Here are some numbered points:
  9|-21|-54| -5|-36| -1| 75| 21|-29| -5| 17| -1|-28| 28|  4| 64| -1| 37| 42| 39| 26|-76| 17| 28 0
  1| 19| -7| 11|-25| -9|-10|  3|  6|  7| -3|-20| -7| 32| -1|  8|  5|-11| 13| 20| 16|-30| 35|  6 1
 21|  9| 73| -3| 61|  5|-66|-69|-68| 21| 20|  0|  2| 39| 41| 46| 24|-11| -7|  0| 60|-50|  0| 68 2
  4|-22|-15|-21|-41| 10|-14|  5|  1|-34|  3| 25| -2|-24|-11| 23|-22|-18| 20| 13|-17| -9| -1|-17 3
  93| -32| -44| -32| 114| 127| -29|-102|-127|  48| -10| -98|  -1| -25|  78| -44|  61| -18|  -8|   5| 106|-118| -77| 102 4
  7| -7|-32|  4| -7|  5| 60| 38| -4|-27|  9|-15| 17| 13|-23|-10|-36| 51| 24|-38| -5| -5|  8| 35 5
  2| -2|-29| 30| -4|-23| 60| 34| 42|  6| 31|  5| -7| 54|-57| 11|-18| 31| -4|-52|-14|-10|-20|-16 6
 -9|-12|-48|-20| 52| 37| 11|-12| 18| 29| -9|-33|-30|-50| 10|-17| -4| 11|  8|  4|  8| 15|-27|-19 7
-13|-81|-67|-30|-10|109| 28|  5| 11| 52|-17|-52| -5|-81|  7|-29|-14| 50|  8| 13|  4| 27|-48|-14 8
  6| -6| 50| -5| 74| 45|-13|-58|-42| 12| 65| 17|-10| 19| 25| 10| 39|-10|  1| -6| -7|-44| -3| 61 9
 -31|  35| -17|  35| -46|  70| -65| -51| -25| -36|-108| -76|  41| -91|  29| -28|  19| -86|  -9|  56|  -5|  23|  30|  -8 10
  2|-53|-31|-19|-46| 14|-19|-24| 22|-43|  6| 33|-14|-57|-23|-24|-31|-16|  4| 11|-32| 52| -2|-23 11
 -63|  85| -12|  24|  15|  51| -56|  16|  71|  12|-117| -82|  77|-108|  31| -78|  74| -24| -41|   6| -30|  74|  34|-127 12
 14|  2| 53| -9| 22| 23|-25|-41|-48| 31| 15| 17| 10| 32| 31| 12| 50| -8|-18|-28| 35|-36| 10| 54 13
 14|-22| 25|-19|  6|-28| 17|  4|-35| 13| 45| 20|-16| 13| 28| 27|  6|-34| 40| 25| 32|-75| 18| 70 14
 -7|-28|  1| 26|-16|-11| 22| 27| 67|  8|-47| -6| 13|-13|-26| -3|  5| 14|  4|-23|-24| 20| 13|-25 15
  67|-121| -79|-108|   6|  85|  64|  17|   6|  21|  20|  10| -50| -82| -41| -61| -72|  38|  25| -34|   1|  37| -65| -18 16
  6|-12| 10|  0| 19| 25|-12|-25|-22| 36| 23| -1|-23|  7| 25|-15| 26| 15|  3|  5| 27|-34|-18| 19 17
-11|  9| -7| 11|  8|  3| 15| -2|  8|  9| 14| 13|  4|-10|-15| -7| 17| 20| -6| 10| 15|-18|  7|-11 18
Which point above is nearest to each new point by angle? Its number follows each.
  3|-19| 10| -2|  6| 14|  3|-21|-71| 24| 40|  7| -1| 18| -3| 12| 23|  5| 16|  8| 30|-68| 20| 30 14
  -6| 120| 112|  21| 127| -43| -36| -13|  -6|  -2| -43|   8|  37|  62|  24|  95|  19| -50|  15|-112|  13| -39|  47| 100 2
 -9|  9|-24| -3|-29|-19|  9| -9|-71| 15|-14| 28|-25| 20|-12|  1|  3| 10| 19| -1| 22|-42| 13|-17 0
 -25|  90|  13|  77|  55| -37|  27|  33|  63|   6|-112| -37|  67|  14|   5|  -3|   7|  18| -87| -55| -43|  48|  -3| -19 12
 21|-17| 80|-40| 51|  7|-33|  9|-32|-35| 50| 45|  5| -1| 12|-15| 16|-30|-29|  0| 27|-18| -6| 31 9
 -28|  88|  51|  60|  33|-127|  66|  45|  74|  28|   2|  51|  40| 127| -31|  41|  37|  -1| -40| -77|  19| -16|  21| -26 6
 34|-19| -6|-16| 10| 41| 17|-27|-37| -9| 17| -4|-25|-25| 28| -6| 10| 32| 18| -5| 24| -1| -9| 54 4
 -3| 13|-10| 13|-35|-15| 15|  6|  8| 35|-10| 24|-10|  6| -3| 15| -1| 36|  9|  2|  5|-11| 11| -1 0
 -3| -8| -8| 19| 17| 13|  7| -2| 21|  9|-11|-14|  7| -7| -2| -7|  6| 14| -7|-29|-19|  6|  3| -6 15
-18| 45|-25| 22|-39| 14| 14|-23|  9| -4|-81|-71| 30|-30| 19|-20|  6|-54|  4| 35| -8|-23| 21| -1 10
  0|-22|-15|-16|-17|  0| -9| -7| 17|-21| 11| 25|-20|-28|-10| -2| -4| -5| 12|  3|-16| 30| -7|-23 11
-31| 20|-38| 26|-11| 10|-33|-14| 57|  6|-97|-45|  7|-93| 67|-23| 16|-38|-34| 14|-20| 63| -1|-49 12
 -5|  0| 10| -7|-26|-19| 56|  3|-20| 19|  5|-13|-29| 14| -9|  7|-19|  0| 18| 30| 42|-62|-12| 20 0
 -1|-11|-31| 23| 31| -9| 13| 12| 10|-14| 10| -7|  0|  0|  9|-32|-17| 34| 11|-20|-10|  4|-16|-14 5
 14| -8| -4| -6| 13| 75|-25|-33|  1|-18|-17|-35| 17|-34| 37|-22| -4|-16|-11| 20| -2|  0|  6|  3 10
 -21|  65| -40|  62| -99|  34|   2|  -6|  26| -10|-127|-126|  50| -49|  21| -35|  24| -83|  81|  61| -20|   0|  30| -22 10
 -9| 39| 50| 21| 13|-86|  3| 14| 44| 45| 14|-16|  8| 64|-31| 47| 13|  6|-20|-37|  3|  0| 21| -9 6
-15| -6| -5|  0|  1| 10|  8| 16| 13|-17|  5|  4| 16|  4|-27| -2|-19| 20|-14|  8|-17| 17|-20|-30 6
-34| 48| 28| 29|-24|  6|-47|-65|-26| 29|-86|-85| 24|-42| 35| 34| 31|-62|-23| 35| -2| -7| 41|  7 10
 14|-62| 31|-19|  9| 31|-57|-27|-32|-13| 55| 36|  2|-35| 19|-25| 18|-36|-15| 11| 36| 13|  9| 29 9
 -2| 35| 29| -3|-30|-35| 12| -5|-29| 12|-14|-23| -2|  2| 16| 16|  0|-23|  2|  5| 16|-42| 38| 16 1
 -3|-11|  5|  2| 26|  9| 15| 36|-31| 16| 13| 17|-32| 12| 17|-25|  3| -1| 28|  9| 40|-39| -1| 45 14
-55|-54|-12|-32| 46|  1| -1|  2|  2| 39| 63| 60|-24| -8|-26|  3|-42|102| 14|-29| 24| 23|-52|-33 16
 22|-28|-26|-35| -5| 51|-21|-16|-79|-89| 30|-35|-49| 12| 47| 25|-15|-17| 27|-12| 16|-51|-31|103 4
 -4|-38|-27|-12|-39| -3| 23| 11| 14|-28| 26| 22| -4|-34|-26| -5|-35|  9| -4| -2|-22| 15| -6|-21 11
  3|-78|-18|-12| 20|-10| 20| 26|  1| 23| 97| 79|-27|-42|-41| 16|-13|115| 26|-53| 17|  6|-61|  3 16
  9| -6|  4|  7| 42|  7|  4|  9|-24|  2|  6|-13| -8|  0|-13| -8|-11| 29| 13|-26| 15|-19|-25| 10 4
